(in the rows, 128 means zero)
One turn sends every row of this set to another row. A few are shown first. Where does it send the rows asked after them?
Mut: [149 109 129  92 126 128 115 131  90 132 132 109 127 101 134 125 107 144
 115 140  98 118 145 138 132 152 109 135 169]
dig: [115 119 122  99 120 116 134 122 120 137 105 121 130 157 128 124 119 145
 146 106 138 133 164 104 119 152 108 178 117]
rekur: [122 124 121 139 114 136 117 121 159 100 133 110  57 136 136 146 127 123
 138 122 140 132 154 131 112 121 127 120 119]
pezun: [171 142 105 104 147 143 111 127 132 103 164 119 107 128 134 129 151 111
 112 124 101 146 111 130 141 144 159 145 148]
Rumun: [128 108 149 121 125 143  97 102 122 143 108 148  95 128 131 114 156 136
 126 106 139 152 117  99 143 138 121 143 121]
kibe: [165 131 116 161 148 114 160 146 118 117 129 139 115 124 156 144 145 119
 115 120 133 105 112 162 151 129 133 161 142]
dezo: [157 113 125 121 111 118 165 142 137 123 114 137 112 122 135 128 151 131
 121 137 161 134  99  99 132  88 146 112 112]
lir: [135 125 125 137 143 150 107 117 103 151 116 140 108 110 118 134 126 144
 115 142  86 145 142 141 115  99 114 133 101]
lazi: [157 112  94 141 133 134 144 152 123 117 154 107 133 125 112 148 105  99
 145 162 106 125 140 133 127  94 141 113 129]
Maz: [119 106 114 106 109 135  89 102 140 116 119 136 127 137 118 118 102 126
 133 127 116 179 110 107 136 119 145 141  96]
bib: [103 130 116 103 128 131 149 128 158  87 155 123 171 122 136 141 132 119
 144 125 150 128 108 134 159 133 152 122 124]
leko: [129 130 109 141 138 137 119 130 124 121 171  95 121 128 159 130 125 105
 141 100 105 129 142 166 129 149 136 148 169]
zule: [101 122 129 143 119 124 133 148 155 102  88 120 164 123 140 149 127 124
 129 108 145 122 139 128 101 122 104 125 114]
fup: [144 159 112 127 129 124 155 132 113 143 122 122 152 105 132  94 109 155
 138 113 169 113 122 141 153 148 135 138 138]
dap: [120 118 117 126 124 119 139 145 105 137 137 123 204 128 133 136 120 127
 135 126 137 127 106 102 140 123 139 116 110]

bib goes to Maz
Mut goes to fup
lazi goes to dezo
And these:
zule goes to lir
leko goes to dap

One turn sends every row of this set to another row. A few are shown first. Where does it send the rows asked after them?
nur: [134  97 145  56 107 100 122 158 105 142 138 107 161 136 130]
Dafe: [179  76 165  95 120 122 150 124 133 143 159 130 158 141 119]
pak: [170  89 147  95 139 108  81 120 142 144 143 123 151 151  93]
siz: [137  91 185  90  95  87 127 106 114 168 158 148 149 147  90]
pidit: [ 91 122 135  85  89 126 109 153 126 113 153 128 144 145  84]
rog: [153 110 132 109  75 109 111 148 121 173 128  89 160 154 103]
fesun: [192 111 165  99  92 106 132 119 122 161 167 125 140 148  87]
buni: [137  92 185  91  76 128 105 146 141 153 158  95 182 161 113]
bodu: [189 109 160  93 128 106 124 133 121 165 153 108 143 152 100]
fipe: [189  80 144  93 108 113 157 133 146 142 149 132 145 160 104]
Saso: [158  95 162  84 101 101 165 145 119 133 151 141 167 158  66]
Buzug: [ 96 118 150 116 100 115  96 126 158 130 152 121 141 179  87]
lebu: [149 106 155  94  51  88 102 125 101 152 140 117 161 157  98]
mafel: [149 107 193 113  92  90 121 130 135 121 149 111 149 187 122]
ribo: [102  92 139 121  82 101 135 141 141 116 134 119 128 165  73]
dure: [ 95 118 139 102 125 124 131 125 160 137 168 122 137 163  92]
nufik: [188  76 160  79 114 104 137 122 131 126 152 139 152 163 107]
vufon: [ 96  84 140 119 116 138 121 145 131 127 145 104 150 121  95]
zelof: [ 94 130 149 117  87 131 120 149 145 119 156 121 138 161  83]
tasa: [ 95 117 132  81 107 124 130 123 147 137 170 132 138 168  78]
Fita: [130  89 154  74  70  97 120 155 144 145 150 109 164 118 133]
votuk: [175  75 157  72 105 117 159 130 120 152 155 137 157 152 103]
Botaz: [148  97 166 126  95 106 139 110 147 175 164 136 143 125  97]
voza: [ 95 112 145  94 133 112 117 116 152 119 170 131 140 152 103]
tis: [155 100 153  98  94  94  76 126 107 136 139 107 169 133 125]
kovo: [138  90 156 101 119 115 111 148 102 132 136 107 151 105 129]
nunug: [166  95 170 117 126 106 150 135 141 114 161 138 168 127  96]
sota: [151 110 159 138  84  89 108 128 134 153 138  99 155 139 130]
miteb: [156 109 138  98  45  95 137 134 146 120 156 130 139 144 107]
puvi: [108  86 162 123  97 104 106 123 135  90 145 127 137 157  85]
Gazik: [157  94 149  92  55 111  95 141 165 123 154 111 164 148 108]
rem: [ 89 125 159 110 119 126 106 153 138 115 149 111 144 154 103]
Fomir: [ 75 111 154  93 118 110 103 133 134 146 151 118 150 150 108]
sifi: [157 104 150 100  98 159 110 146 132 145 161  92 173 143 111]
kol: [168  89 165  80 126 108 130 137 117 108 155 141 176 147  78]
baza: [ 89 113 132  92  89  91  98 126 150 122 149 136 133 153  95]
bedad: [159  96 156 104  61  93 105 122 112 103 142 137 135 150  90]
mifav: [ 89  80 151  86 105 130 115 144 101 126 142 113 157 147  78]
Rarek: [190 106 145  74 109 102 120 128 114 153 160 125 141 129  95]
bado: [ 94 112 143  73 115 113 116 114 139 120 173 141 141 158  87]
niviz: [161  93 116  77 115  99 112 139 141 166 131 125 139 153  77]
mulot: [139  92 170  83  84  79 112 156 154 138 132  98 157 174 123]
nefes: [166  98 140 103 125 112 164 159 144 136 143 125 161 141  81]
nek: [ 85 122 161  96 100 102 109 144 128 102 151 132 137 149 101]
mepad: [182 108 170  93 111  79 135 123 119 155 159 127 134 138 110]
Kimon: [152 105 163 139  89  92 134 144 136 132 123 107 126 172 105]
Fibuv: [144  97 150  95  86 149 120 152  93 158 140 101 159 149  84]
geves: [ 85 114 134  95  91 136 100 129 141 146 163 124 152 141  89]

Buzug goes to Fomir
tis goes to lebu
Dafe goes to nufik
And these:
Gazik goes to buni
Kimon goes to kovo
bado goes to tasa
nek goes to pidit
nefes goes to nunug
puvi goes to mifav
nur goes to miteb
pak goes to siz
mepad goes to Rarek

One turn sends every row of this set to another row. A few are shown first. Where does it send the rows asked after them?
gon: [128 115 155 124 122 158 110 110 105 138 143 133]
Rer: [143 114 143 101 162 164 115 127 104 139  82 173]
Gepum: [167 125 166 102 148 134 128 140 154 118  77 126]
doz: [143 124 136 105 160 138 146 135 121 106  61 151]
Vesar: [135 117 156 124 120 148 114 118 111 130 143 114]
Sas: [161 122 157  99 144 160 123 134 137 128  63 165]
Naz: [131 127 142 111 187 137 134 127  89 114  94 156]
zum: [132 132 139 106 167 126 154 155 125 116  87 124]
minug: [122 133 141 108 184 128 153 148 116 119  97 136]
mik: [128  97 164 126 113 152 126 128 112  80 119 156]
foses: [144 120 170 120 109 164 110  98 126 127 122 146]
nimu: [151 134 150 111 147 130 151 157 135 119  72 130]
ludog: [161  94 138  77 154 154 100 126 131 127 144 158]
kuga: [118  96 167 125 126 148 124 124 109  86 130 161]
Poval: [141 130 140 105 153 128 151 148 126 110  67 131]
Tepo: [146 118 163 119 111 140 112 112 124 120 132 110]
kimiv: [143  85 152  95 163 162 107 139 132 109 139 180]
Div: [111 103 169 131 130 143 128 133 113  90 142 154]
Didiz: [126 102 166 129 107 140 135 152 125  94 132 140]
bota: [145  84 138 101 148 143 116 173 130 114 146 129]
vozu: [158  96 134  75 153 148 106 138 130 130 152 144]
getuk: [164  79 138  98 132 139 113 164 137  95 126 122]
Les: [150 121 170 120 107 150 113 103 134 117 123 128]
Degaz: [119 127 141 108 185 138 146 131 109 117  90 152]
Vem: [133  97 160 129 104 145 132 140 122  82 117 146]
zito: [178  94 137  74 138 146 104 128 142 117 126 142]
Vekem: [171  81 146  93 132 148 107 141 142  80 113 145]
Kisol: [135  87 143 100 161 154 114 159 126 121 156 160]
bipep: [132 112 137 109 181 152 117 137  85 140 109 146]
kepas: [163  82 154  93 149 158 100 126 139  87 119 173]
Mugo: [154 125 143 108 144 144 145 142 115 113  58 154]
Fugo: [129 126 135 107 175 143 144 125 108 107  71 163]
Deti: [165  95 134  75 146 142 108 145 132 127 149 129]
pofu: [155 127 160 107 170 117 128 148 134 118 104  98]
kesav: [128 131 152 117 190 122 142 140 108 120 110 133]
raro: [115 105 167 130 119 137 133 147 122  92 143 145]
tado: [172  92 137  75 146 149 102 121 136 119 129 158]
furem: [139 137 153 114 171 118 150 157 131 121  98 124]
Tof: [145 122 138 111 166 147 135 127  95 110  70 164]
sogur: [132 117 161 123 117 165 111 106 115 137 133 149]
tar: [175  94 134  75 138 139 107 140 139 120 135 128]
Puvut: [135 118 148 110 188 127 119 143  99 129 121 109]

pofu goes to Gepum
Mugo goes to Tof
Div goes to raro
And these:
ludog goes to vozu
Les goes to foses
bota goes to getuk
Poval goes to doz

